rotation ticks, each row followed by its count of ticks:
The counts run from 0 to 305.
[122  88 106 105 113 116 155 164 128 145  92 110 132 109 112  98 124 145
 114 157 108 150 163  82  70 140 143 164 147 141 139 114  87 176 138 123
 114 132 115 161  83 148 116  80 129  85 157 143 159]
3
[ 80  97 109 101 160 140 120 136  86 154  97 120 116  94 160 147 131 119
 130 111 117 155 104  68 131 123  86 134  99 154 141 129  89 164 134 158
 150 130 123 151 103 164 148  93  93  96  85 143 145]
171
[ 71 132  84  71 118 105 118 164 118  82  95 150 116 144 104 106 105 161
 104 173 132 137 131 136 132 167 109 135 110 133 119 109  62 177 112 168
 115 124 159 112 115 132 102 114 119 117 138 118 131]
178
[194 120 139  85  90 147 131 125 163 130 127 155  81  95 113 120  78 149
 180 130 125 148 121 107  79 111 159 132 124 113 125 142 149 109 131 104
 163 121 113 122 139 104  93 175 153 142 111  83  73]
247
[116 149 124 173 122 142 154 112 133 164 153 108 109 122 148 142 173 107
 135  76 104  87 105 166 172 154 146 129 173 102 115 139 177 126 137  83
 102 116 133 114 130 132 158 164 143 139 159 152 142]
90
[107 151  93 149 134 101 112 104  71 116 158 122 125 143 138 127 141 122
 146  64 134 148 102 169 196 132  87  99 117 108 131 138 163  93 142 124
 130 116 153  96  99 114 111 127  87 143  93 131 137]
107
[166 110 100 124 144 133 183 125 155 137 124  93 101 130 136 145 160 157
 147 111 105 146 132  96  83 116 186 123 183 103 149 120 184 145 155  81
  91 121 139 166  95 147 157 103 144 110 126 130 142]
56
[149 100 114 182 150  73 105 116  74 117 146  96 166 135 132  93 173 142
 130  99 132 162 147 136 135 125 113  97 126 115 167 103 169 100 147  85
 109 100 103 118  85 118 122 131  93 125 126 155 150]
286
[155 124 139 183 139 102  98 102  94 139 155 113 154 119 170 124 182 108
 132  81 102 128 137 161 172 126 117 129 122 117 128 138 173  88 145  77
 103 104 114 120 123  96 146 147 105 150 148 170 154]
89
[150 118 135  82  86 181 123 132 160 163  96 152  80  76 114 140  77 120
 156 129  93 146 125  69  73 150 150 173 128 131 113 155 140 151 142 108
 155 142 134 131 123 138 115 124 157 114 144 121 103]
19
[161  98 176  86 101 150  74 129 106 128 114 141 127  87 140 120  96 117
 147 135  76 145 135 124 142 137  89 172 124 149 140 183 137 110 135 109
 129 137 122 106 145  75  94 133 102 149 143 141 127]
35
[146 140 155 116 121 145 143 128 152 134 130 147  64 111 122 144  96 149
 167 128 122 107  94 154 131 143 144  97 113 108 120 133 135 124 105 124
 155 131 122 129 172 118 137 213 154 140  91 107  66]
277
[ 76 151  83  88 139 144 117 138 138 104 137 140 103 149 147 151 138 125
  96 148  83 121 105 154 187 156 113 163 161 129 125 149 105 163 121 136
  87 157 196 106 122 107 111 114 121 129 154 128 162]
11
[151 144 123  94  77 141 134 130 178 112 128 141  91 131  78 121  85 149
 157 151  86 112 134 153 116 156 150 140 165  83 111 152 133 141 132  90
 119 129 154 109 137 102  93 181 154 137 164 102 113]
246
[105 127  85 113 160  93 169 152 148 100 125 127 143 161 120 111 155 133
  85 185 147 127 155 134  98 118 148 113 129 129 132  86  81 180  97 162
  88 135 147 155 120 162 131  83 145  99 146 101 141]
177
[157 110 119 105 105 110  44 126  95 133 121 164 147 100 144 124 122  97
 120 105  91 175 119  83 134 142 100 179  94 151  99 142 143 113 134 108
 137 127 124  97  96 135  84  86 114 145 148 149 158]
5
[165 121 122 116  95 108 125 134 157  82 152 130 146 153 112  93 132 146
 111 163  95 113 158 173 123 140 150 130 171  93 136 149 140 119 119 100
  83 125 149  98 138  76  68 152 142 140 182 121 135]
245
[ 48 130  88 114 171 129 153 150 132 125 100 124  98 145 141 137 137 137
 105 143 148 110 113 124 157 141 102 106 103 149 134 109  72 185 112 179
 112 147 154 150 124 156 154 111 105  87  98 110 139]
159
[146 118 129 188 148 112 167 111 124 171 136 104 136 104 122 117 168 135
 134  93 143 117 118 122  99 123 175  98 132  93 117  76 151 138 130  81
 115 101  94 170  97 184 186 124 141 112 145 148 117]
302
[108 120 113 106 138 152 102 120 140 117 113 138  89 121 178 155 145 152
 133  93  68 146  94 147 192 150 116 145 153 125 143 176 165 143 140 109
  99 136 168  95 118  87 119 147 102 148 116 143 139]
239
[181 132 176 155  88 142 118 129 146 142 154 121 126  94 116  91 125 108
 133 130  90  99 146 163 114 153 159 146 162  94 123 146 147 102 131  74
 117 114 117 124 169 101 121 179 147 145 192 150 119]
264
[180  80 145 146 127  81 121 127  92 105 143  99 165 122 120  83 149 143
 138 116 102 172 156 121 109 128 131 132 122 107 157 135 160 103 158  68
 109 103 110 114  81  94 111 117  99 133 143 168 164]
70
[157 100 157 155 137  99 155 119  81 128 148  90 152 117 102  58 126 141
 153 131 158 122 155 130 107  83 102  78  92 115 173 130 100  90 143 139
 143 120  95 134 125 115 101 127  91 113  94 119  92]
297
[137 136 109 119  93 137 126 104 136 140 108 121  79 114 122 135 118 153
 179  66  81 144 105 134 151 164 154 139 151  97 108 148 186 125 149  62
 140 106 134 104 104 122 132 161 128 135 129 152 125]
72
[150 105 177 120 145 170 153 123 113 170 122  95  89  77 140 112 103 138
 196 113 116 148 119  93  96 110 122 112 111 125 169 156 145 104 143 100
 169 132 104 164 138 101 126 154 109 121  75 122  87]
266
[116 152 129 176  91 140 142 107  87 162 198 109 141 123 116 113 135  84
 120  64 134  89 119 151 142 127 145 142 159 102 103 137 143 103 148 103
 128 114 122 135 124 150 144 116 117 131 176 143 142]
120
[127 101 146 167 107  96 147 134  79 123 149  82 168 120  83  47 144 127
 115 140 134 117 168 156 107 141 123 108 154 102 142 121 106 104 160 114
 118 121 111 131 122 120 121 130  88 119 159 154 142]
298
[165 133 142 166  93 155 188 112 122 174 189  90 125 106 102  93 121  96
 151  86 145 107 134 123  99 116 161 108 177  95 132 139 160 117 148  96
 142 127 123 146 127 127 130 137 141 112 153 130 125]
283
[130  97 145 161 133 122 158 119  90 147 135  54 143 119 128  90 170 143
 129 112  88 128 148 142 123 132 126 131 174 110 150 145 146 115 168  92
  84 123 141 148 105 104 128 132  80 118 157 164 169]
268
[101 129 138  68  97 154  92 154 130 111 101 149 112 106 114 117  94 128
 120 156  82  96 131 145 141 173  99 178 123 135 109 176  76 162 126 147
 129 143 151 100 153  99  93 152 118 130 160 132 139]
197
[171 140 145 117  69 127 107  99  98 130 143 132 112 114  87 101  83 133
 181 101 111 146 116 136 119 153 139 134 123 104 122 151 147  97 146  89
 181 113 108  87 125 107  94 177 121 153 126 121  84]
84
